The rows of T fall into 3 groups, which share some directions, and each row is roughly a mix of its group's hidden directions, except some rows that fit no group.
T:
[[  6  27  20 -56  23 -19 -61  14 -11 -26 -32   9 -46]
 [-38  -2 -30   1 -60  28  38 -34  -7  10  56 -16  13]
 [  0  -7  48  49 -12   4  11  12  29  55   0 -56  30]
 [-12  22 -18 -46 -37  23 -66   6 -20 -21 -16  -1 -51]
 [-12  35  -1 -34  32  31  46 -58   4   5  38 -15 -37]
 [  4 -23 -32  -3 -59 -10  41 -48 -10 -21  23 -33  42]
 [  2  17 -43 -50  21   5   4 -27 -22 -53  10  48 -39]
 [-51  15  -2 -24 -20  -2  41 -22 -34  53  37 -41   3]
 [  3  -9  -8  40 -32 -48 -20  10  -2 -44 -61   9  41]
 [ -8  12  20  45  66   0  -7  14  23  35 -54   3 -33]
 [-12  39 -24  21 -12   3  37 -17 -43  -3  70 -34 -25]
 [  4   5  31  61  11  -8  60  -9  27  11  16  -9  57]
 [ -8  22  27  12  18  31 -50   8  52 -16 -55  31 -29]
 [-34  18 -34  18 -65  44  41 -31 -11   9  18 -12  27]
 [-52 -34   2 -55 -21 -27  18 -17  12  -5  18  49  39]
 [-11 -18 -35  58 -49  45  25  14   3  24  -1  14  45]
 [  7 -58   7  -1  57 -23 -10   3  33  32 -59  11 -12]
 [ 38  25 -27 -17 -36  -4 -39  19 -50 -44 -48  -5   7]
 [-25 -49   9  33  22 -34  14  -8  32  43 -59 -10  23]
 [ -5   4  27 -62  27 -34 -60  19  -2 -18 -20  19 -38]
 [-17  54  20   5 -55  22 -12 -27   5 -26  41 -48 -19]
 [ 33  14  28  45  35 -19  42 -37  22  -1  -5 -61   4]
 [ 46  22 -55  -3  -3  14   0  17 -72  -6 -40 -11  -5]
 [  3  11 -11 -36  31   8 -32   4   9 -42 -50  68 -23]
 [-37 -21 -11  23 -17  41  -6  19  37  19 -39  64  29]
 [ 43 -36  10 -21  37 -40 -54  27  -7  -3  -4 -21 -48]
 [-17  23 -34 -45  50   7  11 -33 -13 -23 -18  41 -52]
 [-16  45 -21  22 -51  26  36 -14 -32   2 -38 -12  51]
 [-49 -33   5 -53 -27 -24  16 -17  14   0 -10  45  51]
 [ 40   3  44   4   3  -5 -21  73  -9   2  34  24  43]
 [-22  60   2  -7 -32  16   1  20 -49   6  67 -14 -12]
 [ -2  25 -32   1  34  54  18  28 -40  45  27  23 -36]
 [ -6  12  35 -81  19  33  16 -14   9  31  46   2  -7]
 [  9 -29  20  65  16 -18 -11  12  48   1 -61   6  25]
 [  0 -19 -30  42  73 -31  15  -7  -6  13 -19   2 -54]
 [  9  19 -33  24 -22  -5  19 -27  -5 -82  43  27   3]
 [-24  50  26  23 -60  26  -1 -17  16 -21  49 -33   5]
 [ 54 -23 -13  11 -58   0 -31  21  -5 -53  10   0  40]
 [ 29  30 -30  41  33  46  -5  44 -38  29  -2   5 -36]
 [  9  -8  16 -21 -40 -19 -25   2   7 -18 -79   1  56]
 [ 44  19  45   6   0 -45 -38  23   9 -65  -1  -2  20]
 [ -2  -1   8 -22  10 -26   3 -20   5 -39  93  -2 -35]
 [-41  45  15 -19  48   3 -24  34 -14  17  -3  46 -47]
 [ 21  30   6   0 -43  13 -63  25 -18 -29  32 -35 -42]
 [ 25 -19 -39 -12  13 -13 -29   3  -3 -56 -56  54  -8]
 [ 12 -14 -31   7 -48 -29 -33  11 -22 -42 -63   9  31]
 [-62 -31 -28  -2 -45  35  25 -25  27  27  -1  31  25]
 [ 16 -54 -47 -11 -20  20 -34   3  -8  10  39 -20 -59]
 [ 37  28  63 -62   4 -12 -28  15   9 -34   9   4  24]
 [-43  73  11 -19 -42  28  16 -10 -22 -14  41   9  12]
 [ 25  33 -12  40   7  44 -16  52 -11 -14 -36  53  17]
 [ 36  21  23  14  18 -33  37 -25 -18 -12  50 -65   0]
 [-33   6  43  17  -8 -32  53 -37  29  12   5 -26  53]
 [-41 -17  37 -33  11 -10 -29 -39  65  -2  -3  -7 -43]
 [  5 -18 -32 -44 -62  -9   6  -9 -41 -23  54  -7  24]
 [ 29  -4 -16 -21 -43  -5 -45  24 -25 -29 -67   9  31]
 [-54   7  15  -3  49  -8  42 -27   6  61   9 -17 -30]
 [ -6   9  22  52  63   0  -5  11  32  28 -57   5 -24]
 [-50 -27 -32 -19 -28  37  20 -58  32  15  22  -4 -28]
 [ 10  -2 -13 -65 -21   9 -39  12  -8 -50 -16  59   9]
 [  6 -62  10  38  23  -4  14 -28  60  25  21 -33 -17]
 [ 23  29 -40  19  22  48   3  16 -41  25  25 -17 -58]
 [  5 -63  31   0  55 -40  -6  15  45  18  22  21  -4]
 [-17 -31 -43 -35 -22   9  13 -59  -4  13  18 -45 -45]
 [ 73  -5  -2  28 -46  22 -23  24 -14 -13   8 -49  21]
 [ -1  45 -19 -24 -58  18 -16  13 -42 -49  35  20  12]
 [ -4  17 -13  19  49  45  23  22 -14  48  48  12 -42]
 [-18  13  14   8  18  17  21 -41  48   0 -83  12  18]
 [ -3  20 -12  36 -13  -2  44 -19 -27  10  72 -52 -11]
 [-28  29  37 -57 -47  33 -14  15  -9  40 -10 -12  34]
 [ 17  38  38   6  62  39  14  31   4  42  34   6 -19]
 [-37 -39  23 -41 -25 -42  11 -44  40 -22  27   4  24]
 [  6  -7 -13  47 -26 -50 -22  16  -7 -47 -54  15  37]
 [ 39  18 -32  -5 -42   2 -38   8 -42 -35 -58 -23   0]
 [ 39 -26  -9 -45 -33  -3 -55  47 -26 -28  15  24   8]
 [-35 -21 -11  -2  -1  16   0  30  13  19 -42  79  41]
 [  2 -17  44 -23 -30 -49 -20 -12  34 -40 -32  -1  52]
 [-19   1  47  -4  50  14  33  -8  41  41  56   2 -10]
 [  0 -26  18 -32 -41 -40 -13 -54  31 -43   8 -43   5]
 [-42  43  31  10 -15  15  29  -1 -13  56  40 -45   3]
 [ 26  39  67  19  59  16   8  24  27  25  15  -9  -2]
 [-39  38  16 -35 -30  34 -17  49 -29  36  10  34  23]
 [ 10 -15 -34 -11 -29 -42 -30   6 -28 -70  40  21 -14]
 [-49  -7  -3  29 -31  42  10   4  41  17 -29  51  40]
 [ 43  30  31   9  22 -36 -31  59 -35 -16 -30   8  25]
 [-12   2 -28 -52 -55   1  20 -25 -34 -28  56   0  18]
 [-29  10  42  11 -30   6  21   8   2  56  51 -49  25]
 [-49 -51   1   8 -13   5  38 -33  51  29  36  11  19]
 [-34 -46 -46  63 -27 -43   7 -18   8 -22 -10   6   3]
 [-20  42  45 -37  27 -44  40 -47   3 -15  11 -23  10]
 [-33  12 -17 -42   3 -11  14   2 -52  24  70  -7 -34]
 [  3  25 -17  11 -47  -7 -42  48 -38 -50  15  36  15]
 [-60 -45 -14 -18  -9  -7  38 -47  29  24  40   6  -4]
 [ 38  -6  -6 -48 -30   8 -39  35 -29 -30  60  14  -5]
 [ 58 -32   1  20 -61   6 -17  16   0 -16   7 -38  47]
 [-11 -19   8 -51  43  -2 -48   9  25  -8 -11  48 -51]
 [ 12  -9  -2  74   3 -58 -16  14   8 -56  15   6  -3]
 [ 24 -71  -1  18   7 -34 -21   9  41 -21 -42  26  29]
 [-34 -45  -1 -44 -39 -33   6 -54  29 -24  28 -10   8]
 [-31  14 -32  16  19  29  47 -35 -14  37  41 -24 -47]
 [ 10  10  53 -72  20  28   4 -16  27  23  41 -18  -8]
 [ 17  41  28 -51  28 -44 -36  21 -36 -27 -32   2 -13]
 [ 31  12 -13   5 -39  -5 -34   7 -22 -25 -83 -20  26]
 [-29  -4  63  12  29 -19  35 -28  60  21  14 -12  24]
 [ -5  28   3 -44  42  39  30 -54  14  23 -38 -14 -29]
 [ 31  26 -10 -37  15  54  -5  -3 -25  22  41 -32 -55]
 [ 36  50 -12 -18   5  14 -47  15 -37 -30 -45 -13 -42]
 [-25 -48 -13 -33 -14   0  -6 -39  24  10  58 -26 -49]
 [ 25 -48   2 -26  23 -30 -43  -8  12   2  17 -41 -63]
 [-32  -6 -28 -43 -23  35 -55  15   0  -5 -25  50 -34]
 [-22 -37   5 -25  45 -39  45 -43  18  27 -42   3  20]]

Here is one row of each group, with its name. Which group are the others in?
[ 17 -72   4  17  28 -34 -17   8  43   2 -50  20  15] -> H
[ -9  45 -36 -40 -52  26 -22  -3 -55 -22   8 -11 -23] -> J
[ 26  19 -44  49 -10  -6 -24  42 -49 -28 -41  19  -1] -> E

[ -4   8 -17 -29 -55  -7 -14  12 -28 -53  59  31  20] -> H
[ 40  51  74 -37  29  15 -11  16  11   2  -5 -17  15] -> E
[  7   6  54  55 -32   9 -10  34  27  28  16 -35  40] -> H
[ -5  10 -15  28  36  49  28  -7  -1  56  32 -26 -50] -> E
[-34 -24 -10 -19   2  -1  30 -52  20  11  70 -21 -37] -> E
[ 18 -14  11 -30 -10   6 -46  20  28 -39 -53  56  26] -> H
[ 24  28 -23 -35 -19  -5  -7 -17 -55 -21  40 -50 -41] -> J
[-30 -21  37  47  44  -7  33   0  53  37  26  12   6] -> E
[ 34  12 -32  17 -38   1  -4  -5 -10 -84  35  21  11] -> H
